In the rows, 128 means zero.
One hidden turn or mirror swaps the rows below in pairs. Which row is each named row swapped with?
The rows were stretched afterwards, more along some directions than others.
Bel: [124 135 106 124 161 144 123 102  90 135 138 106 142 103 134 149 152 134
 136 141 142 115 113 113 145 154 127 124 147 128 113]
Gelo: [122 115 112 124 167 133 100 121 107 141 122 122 141 109 138 150 148 126
 139 137 133  93 110 111 133 151 127 127 144 123 116]
vone: [ 96 124  86 120 143 144 145 114  80 113 127 129 138 115 120 150 151 101
 110 146 145 125  99  87 143 166 124 135 117 158 117]
ror: [101 141  97 159 136 136 145 120  82 112 132  99 125 119 109 148 151 101
 129 132 118 131 103 114 121 153 137 126 100 150 109]
Domu: [ 99 136 101 122 145 132 139 106 101 134 130 130 152 113 131 144 155 119
 123 117 138 118 121 108 133 146 140 129 132 153 107]
Zeg: [112  89 119 131 142 131 136 117  88 122 131 133 142 109 116 151 143 110
 141 146 124 106 117 106 127 145 117 142 140 161 122]
lum: [104 139  98 144 154 127 138 111  93 110 143 115 151 124 133 151 160 136
 125 140 143  94 131 116 139 154 127 133 121 141  96]
pali: [112 116 117 130 141 132 131 112  74 103 136 114 140 111 125 140 147 110
 118 138 139  99 133 130 139 132 122 130 133 137  98]
pago: [ 99 117  94 162 121 137 149 109  87  92 142 116 128 131 100 143 121 132
 114 138 137 107 124  93 128 150 148 148 109 167  95]
Reg: [104 127  96 145 148 157 134 118  88 114 142 126 138 107 109 119 139 122
 125 162 121 113 128  89 140 169 133 120 104 146 120]
tusib: [141 113 116 166 148 127 121 121  87 124 138 102 150 113 125 141 153 117
 144 145 126 102 122 133 127 142 141 133 124 144 100]
Lop: [126 110 111 149 136 148 139 112  95 127 147  97 146 115 125 164 151 127
 149 142 112 110 117 120 144 158 152 146 119 136 118]
rer: [107 137 101 132 138 135 125 114 104 128 148  96 135 123 125 131 133 135
 128 144 116 121 123 117 141 138 125 125 128 133 131]
gabob: [ 92 127 110 151 128 111 135 120  87 101 132 111 142 123 108 120 140 110
 117 160 146 122 127 119 120 158 117 138 125 167 107]
Kuz: [114 141 111 168 145 135 127 103  77 106 145 100 148 107 124 135 122 127
 143 146 121 117 114  84 146 161 134 143 122 154 101]
boto: [100 107 126 138 146 126 128 127 104 130 143 102 151 108 126 158 135 144
 146 139 128 101 118  90 159 162 143 145 127 128 108]
fil: [110 105  92 146 133 141 144 120  87  94 140 124 138 127  98 130 121 112
 108 156 124  92 119 100 123 146 138 144 113 169 106]
gop: [116 118 115 126 163 136 121 135  83 112 126 106 132 122 113 157 156 104
 131 140 125 109 103 111 136 130 110 124 134 126 132]
rafaz: [129 123 119 155 151 129 116 122  99 144 126 106 150 101 129 146 135 114
 156 127 113 112 110 121 117 156 156 133 112 124 103]
Vuv: [112 107 105 147 153 140 132 121  88  86 132 121 128 122 109 163 145 127
 123 162 135 104 122 108 146 164 128 127 130 163 119]
vanef: [105 127 121 137 127 133 145 113 110 128 124 126 143 114 125 145 134 115
 132 144 134 125 112 107 141 154 138 146 124 161 126]
Les: [123 106  99 155 135 138 132 124  78 115 119 127 135 118 110 146 146  99
 128 147 132 106 121 140 110 154 133 131 109 157 111]
Mino: [102 125  98 162 154 130 126 111  91 102 147 102 132 120 106 147 128 120
 131 136 128 114 112 111 131 177 141 128 112 150 120]
vava: [114 102 114 132 129 143 145 117  86 108 119 142 139 115 124 145 140 109
 124 149 136 109 124 109 147 143 131 142 121 161  99]
Pip: [129 130 111 156 147 121 111 129  96 114 124 101 151 109 125 130 137 123
 130 139 142 122 107 128 136 147 121 130 129 149  93]
naba: [108 119 112 121 162 123 116 127 100 131 123 129 141 114 134 140 149 141
 119 149 153  98 112 114 133 157 116 133 139 142 107]
Zul: [116 108 116 169 139 130 126 122  90 114 133 105 128 128 104 139 125 111
 139 149 126 106 113 120 116 147 134 137 115 164 124]
duzi: [105 104  99 123 150 130 136 120  91 113 130 126 165 114 120 152 159 119
 127 165 129  86 130 110 147 146 114 133 142 165 111]
Lem: [119 125  95 143 137 136 125 122  76 120 122 128 140 109 132 145 130 120
 126 136 147 114 108  90 147 161 147 145 109 145  79]
fibo: [110 103 102 148 162 135 130 114  87  84 137 114 139 121 114 157 154 132
 122 154 136 102 130 125 142 156 132 125 118 156 104]
Gadiz: [128 104  95 161 174 131 102 132  93 111 136 104 139 116 112 160 139 132
 146 149 132 105 111 114 136 169 134 129 109 144 110]
geg: [102 141 106 143 141 121 118 104  92 136 134 113 153  96 129 145 127 128
 142 123 133  90 128 109 128 173 148 129 126 133 101]
fif: [105 132 110 146 148 119 105 136 100 119 125 104 153  91 129 135 135 118
 142 145 137 122 115 103 143 173 123 117 112 142 109]
nezim: [133 116 128 161 144 130 108 127  94 117 129 105 156 105 115 133 124 120
 148 147 104  91 143 136 132 123 126 123 134 135 106]
duv: [114 114 105 110 158 144 129 111  86 124 147 120 151 121 129 160 139 130
 129 139 119  89 110 104 146 128 135 147 155 144 112]
nade: [111 103  95 160 120 149 134 128  83  86 120 113 131 119  98 133 121 119
 115 158 127 102 122 112 136 132 130 133 103 166  96]
koz: [ 86 125 110 138 135 129 121 133  94 103 130 112 133  98 120 118 133 121
 131 155 137 127 119  91 131 166 122 122 109 157  98]
Ligi: [107 118 125 151 125 128 129 108  88 109 133 105 133 100 119 134 118 125
 142 137 132 106 121 119 122 144 140 143 117 145  93]
biv: [110 103 115 166 125 130 123 114  81 120 140  99 130 112 108 142 125 120
 149 150 121  98 122 115 125 155 135 140 121 147 104]
Tem: [123 116 104 131 148 141 113 121  85 121 144  96 161  93 114 125 142  98
 136 141 118 110 122 107 135 141 123 127 137 144 117]
zomog: [117 143 117 138 166 131 127 123  83 115 137 115 127 132 121 159 158 115
 126 133 126 111 104 111 126 136 118 126 139 133 132]
lume: [129 129  96 158 149 138 105 123  93 124 112 110 139 105 122 166 117 124
 133 112 129  96 104 108 132 152 139 127 122 135 102]
Mated: [123 120  91 130 144 129 129 108  93 121 130 101 143 127 117 157 139 111
 111 132 132 110 103 125 131 135 137 138 149 149 121]
fadam: [ 98 120  97 128 146 141 143 110  95 101 134 130 131 129 114 144 148 142
 111 157 156 109 126 108 137 140 126 137 120 165  97]
zula: [ 96 102  94 128 151 158 133 115  89 122 134 129 133 105 123 154 141 113
 138 136 126 103 125  96 141 171 151 122  97 141 101]
gugog: [ 98 114 122 150 121 114 124 114  92 126 115 115 136 116 123 158 125 119
 135 138 138  94 115 108 138 160 137 143 142 142 109]
Rame: [ 90 126 113 154 144 121 125 122  89 100 134 110 137 104 117 122 137 122
 142 147 143 137 121  93 136 166 123 121 100 151 110]
Ruzog: [112  96 118 152 139 122 116 128  99 114 125 111 133 118  95 144 118 115
 141 148 134 107 111 118 117 144 121 134 122 156 124]
Tator: [ 96 112  90 158 142 124 126 110  92 114 127 119 132 119 125 167 132 147
 132 137 156  90 114 103 140 178 153 143 105 150  88]
mes: [120 139  93 157 150 143 119 107  93 110 138  83 131 118 134 143 144 126
 130 130 130 114 114 122 130 148 151 128 103 141  90]
nopa: [129 117 124 163 145 115  97 129  84 122 124 100 133 110 118 137 117 120
 146 127 134 103 115 131 117 132 136 135 118 128  94]
Botim: [102 136 116 146 148 149 137 102  91 132 150  99 139 105 131 159 142 134
 153 140 124 125 121  98 157 172 150 130 103 129 113]
serug: [123 115  91 145 163 141 128 117  94 110 154 108 154 105 116 157 139 139
 121 142 115 100 110  98 155 158 145 144 130 160  98]
gud: [121 113  99 149 150 136 128 116  85 111 127 128 135 118 117 182 134 121
 133 111 120  99 106 114 140 153 158 139 110 153 110]
dav: [120 124 104 130 152 140 119 125  89 138 144 107 151 115 132 132 145 133
 117 160 126 105 107 118 136 157 127 139 135 155 105]
Suge: [ 99 119 124 136 141 122 136 108 100 131 154 106 139 118 141 150 152 148
 151 138 139 119 132  96 154 161 139 144 125 128 117]
vozit: [ 99 115  91 135 156 137 132 111  94 128 127 123 130 122 132 167 156 100
 130 139 137 102 118 124 120 179 159 125  90 144 101]
sul: [109 132 105 174 153 118 122 122  74  95 137 112 142 113 111 158 124 121
 151 132 133  97 116  90 143 163 124 134 104 143 109]
ril: [112 102  92 136 146 136 131 112  97 124 144 131 152 110 116 129 137 125
 125 151 139 105 129 109 129 166 135 139 126 164 115]
Gaset: [120 104 119 134 165 132 111 123  71 105 138 108 144 111 120 156 155 114
 143 141 122  91 132 117 135 130 114 125 138 131 110]
Lir: [116 102 105 117 152 136 130 115  98 146 136 122 141 105 140 162 169 118
 128 135 132 101 125 131 131 172 149 128 127 138 111]
did: [ 96 108 120 158 143 116 128 123  88 110 116 126 120 126 107 157 126 124
 136 142 147  97 112 110 123 161 126 135 119 150 122]
zana: [106 148 102 139 137 135 129 113  93 142 127 123 128 107 132 145 124 130
 128 115 142 110 104 100 129 172 161 132  96 125  95]
nikuv: [112  91 106 154 149 145 132 120  94 110 123 128 147 103 117 167 139 114
 141 138 131  91 122 106 134 168 159 139  94 151  88]
lazir: [101 109 107 147 149 131 135 114  98  87 134 118 145 125 110 159 143 120
 123 159 128  97 128 123 134 153 121 129 132 164 125]
gubi: [131 119 108 129 153 138 117 112  92 139 147 111 146 110 131 128 157 128
 128 160 132 103 123 122 136 150 120 135 151 139 110]
numog: [134 130 110 144 143 125 124 109  97 117 116 121 140 123 125 155 139 126
 137 129 140  98 112 131 123 124 122 138 141 145 114]
Bis: [108 150 106 134 134 134 137 105 105 127 129 130 138 117 133 134 132 126
 110 127 134 113 114 105 124 154 132 141 132 144 117]
damur: [ 94 132 104 141 135 133 134 112 102 107 130 117 121 125 119 134 126 112
 129 124 131 120 120 101 117 146 138 123 110 138 112]
kob: [137 128 107 146 151 133 112 127  85 117 119 119 146 108 132 163 128 126
 130 130 129 101 112 108 154 155 139 129 136 131  93]
fama: [107 114 120 142 158 144 133 107  94 133 153 114 139 107 136 154 141 149
 165 134 131 116 122  90 154 162 136 135 114 118 112]
dakag: [112 101 109 142 141 123 131 118  84 114 118 135 157 113 124 156 128 111
 135 157 140 102 110  96 143 152 124 152 129 174  90]
Sib: [114 132 125 147 133 125 129 119  90 141 123 108 135 116 133 160 140 110
 155 119 133 110 114 122 134 145 160 134 119 125 108]
firo: [114 115 114 127 143 145 122 116  88 100 138 101 150 103 121 132 132 121
 124 148 126 110 121 114 143 113 117 138 126 156  91]
funof: [103 119  92 145 146 137 137 105  75 116 163 101 141 122 114 142 145 121
 126 151 116 106 113 103 131 160 134 137 127 154 121]
lak: [130 127  94 159 145 145 128 136  78 126 118 114 136 117 112 147 141 103
 136 145 126 111 104 108 127 162 139 120  99 136 105]
fesuz: [101 111  89 149 147 150 147 102  79 101 132 134 123 134 111 158 141 108
 127 137 135  99 125 102 120 154 152 136 103 149 102]
gezub: [110 134 108 130 153 129 133  99  93 138 149 110 138 133 130 147 146 145
 124 145 142 115 115 115 137 149 128 141 153 131 121]
tif: [100 145  92 143 152 127 137 103  80 112 153 130 131 125 118 137 148 133
 109 144 141 113 117  96 137 164 135 140 123 154 113]
gom: [111 110  93 123 158 153 111 127  91 124 124 110 152  97 120 164 135 111
 127 137 115  92 108 117 138 152 139 124 121 149 100]
Femo: [101 126 114 146 143 119 119 126  95 124 147  97 144 113 131 162 123 153
 132 126 133 101 105  88 154 155 144 146 133 141  96]
zuga: [132 143  88 147 159 149 116 130  70 115 132 119 131 111 115 140 144 115
 122 136 130 120 103  94 131 159 131 123 108 138 103]
veg: [101 105 110 157 144 126 131 126  93 113 127 121 138 110 114 157 146 106
 155 147 119  92 129 114 128 169 144 127  90 147 119]
morup: [118 121 112 120 149 127 117 127  97 141 130 114 152 109 124 139 150 124
 116 157 139 108 114 131 131 161 121 129 142 142 112]
fud: [124 119 104 141 142 139 135 110  82 105 113 134 137 127 106 156 123 119
 117 131 141  91 106 111 125 119 123 139 140 155 101]
tavip: [106 130 108 149 153 122 127 112  76 104 117 142 138 117 114 133 147 107
 126 151 153 100 120 108 117 155 112 132 126 155 108]
Vov: [ 93 127 106 156 139 133 125 126  68  99 128 125 126 105 102 143 120 122
 136 149 139 111 116  87 134 167 132 132  91 156  94]
segi: [108 116  97 174 142 127 124 118  78 105 128 112 134 123 108 160 135 134
 137 133 137  97 117 113 129 140 140 136 110 154  81]

Swapped with pago: zuga
Swapped with nikuv: vone
Swapped with dakag: vozit
Swapped with fil: lak
Swapped with nade: Reg
Swapped with Sib: duv
Swapped with koz: Vuv
Swapped with rer: nezim
Swapped with Vov: fadam
Swapped with naba: did

One hidden turn or mirror swaps the rows below in pairs. Which row is each named row swapped with?
The rows were stretched afterwards, more along some directions than others.
defak: [122 129 139 129 142 122 109 151 134 116 130 139 128 131 162 125 135  84
 123]
mema: [123 140 141 133 147 131 106 133 129 103 128 145 120 124 162 124 138  97
 121]
Pafan: [119 124 148 133 138 121 109 141 137 100 124 155 124 128 151 132 133  88
 116]
Sidaf: [121 145  99 116 115 127 129 135 125  88 136 118  99 119 143 144 148 137
 138]
Datok: [144 118 137 139 127 131 129 140 127 127 120 119 140 132 128 134 122 152
 141]
gezi: [131 124 139 139 140 123 102 136 131 109 125 145 123 125 156 123 136  82
 115]
tuvov: [122 147 105 110 117 129 127 127 127  80 121 133 103 115 133 149 159 141
 134]
keka: [157 127 134 139 123 129 120 127 156 113 119 161 100 132 128 130 128 118
 121]
rubof: [124 130 144 140 144 118 109 137 125 115 129 143 124 127 162 118 130  88
 122]
mabe: [119 126 142 127 141 122 106 148 133 106 119 147 135 134 153 127 140  83
 117]
sada: [125 128 149 134 142 125 102 127 127 115 128 144 119 115 157 116 138  86
 119]
Detu: [127 152  98 115 118 131 131 126 125  85 130 122  97 117 145 135 153 145
 141]
noned: [130 125 154 140 136 119  94 138 132 115 121 153 135 125 158 135 140  98
 121]
pud: [139 115 150 145 130 124 132 141 118 128 123 129 144 141 126 143 130 154
 136]
bope: [128 128 142 138 134 128 104 136 132 115 126 143 121 122 164 121 130  85
 122]
Litok: [121 123 130 135 125 109 116 135 138 104 140 142 120 149 105 140 159 135
 123]
nofik: [155 120 124 144 125 123 135 154 142 115 118 118 139 130 122 138 143 152
 137]
bulog: [146 115 139 145 130 119 124 147 130 120 112 118 142 122 120 146 138 153
 138]
Dek: [134 131 102 108 125 138 136 138 126 115 127 138 113 138 106 130 127 131
 112]
duz: [120 149 109 113 128 131 124 130 125  81 138 119  99 117 138 144 152 141
 127]
Nanu: [127 131 141 129 134 126 103 142 127 111 121 135 122 121 163 121 137  85
 124]
gituz: [117 154 104 115 113 120 131 143 130  89 126 113 105 119 143 147 145 133
 139]
dorid: [142 124 114 113 113 132 131 146 141 124 119 142 121 126 101 142 137 119
 109]
mus: [146 117 141 152 121 130 129 145 133 118 117 131 135 132 121 143 136 146
 134]
rok: [126 145 115 121 115 126 120 141 131  97 133 134 105 116 142 160 157 142
 132]
Sipag: [113 146  99 115 119 121 130 141 138  74 128 130 108 125 135 148 153 134
 128]
nom: [120 152  96 112 118 127 127 146 126  88 130 115 102 115 149 143 156 131
 142]
Saro: [140 128 113 111 118 136 129 143 125 125 129 145 119 144 109 132 137 123
 112]
pum: [137 114 140 143 131 129 127 141 126 117 121 120 139 137 118 135 129 153
 131]
keras: [150 117 136 140 125 127 133 142 127 112 116 127 136 138 119 147 130 159
 147]
Difo: [127 144 107 120 110 129 127 131 129  99 132 126 100 120 151 147 149 135
 137]
kiv: [128 144 100 124 118 128 130 138 128  85 135 123  96 120 142 151 154 140
 137]
der: [117 148 103 111 116 125 134 148 132  83 124 122 105 119 137 155 155 137
 134]
ved: [155 121 133 140 131 127 113 134 156 121 118 155 111 136 127 123 133 115
 116]
Vita: [141 124 113 114 127 129 131 148 132 127 125 138 117 123 104 139 132 124
 104]
katur: [155 130 131 139 130 120 122 133 158 113 114 159 109 126 129 134 127 118
 126]
Munik: [144 109 141 140 122 123 129 146 129 117 115 137 146 147 116 145 135 146
 142]
risad: [124 129 120 136 127 111 122 132 135 101 133 141 110 145 107 145 155 144
 136]
kaga: [126 125 147 138 136 124 103 133 129 123 127 148 126 125 167 129 134  85
 126]
zule: [137 129 112 113 127 130 133 140 128 128 125 136 128 129 112 135 132 127
 105]
lituz: [124 147  97 118 122 121 133 137 127  90 137 112 101 115 142 138 148 142
 130]
zaki: [138 126 117 114 120 135 125 144 135 127 130 138 123 130 103 135 139 113
 102]
zed: [142 125 148 137 134 128 103 136 131 126 127 147 118 119 161 121 150  82
 127]
Dul: [140 117 103 107 124 129 130 138 128 108 127 141 121 135  95 134 132 125
 109]
pedu: [120 125 122 137 131 110 115 132 140  98 136 142 119 144 109 143 160 135
 130]
vero: [140 115 136 146 128 121 126 146 121 116 116 126 147 151 120 138 138 158
 137]
gamat: [128 123 153 133 141 132 103 133 131 111 122 156 126 123 155 127 146  93
 119]
muvul: [133 132 114 110 115 138 133 134 123 129 132 131 116 136 110 129 125 128
 116]
kino: [135 125 123 114 122 121 132 139 124 120 128 143 119 137  99 134 130 108
 112]
Kup: [135 147 102 117 113 120 126 128 125  93 122 120 101 112 139 141 160 134
 146]

Swapped with gamat: tuvov
Swapped with Detu: sada
Swapped with pedu: keka
Swapped with Sidaf: bope

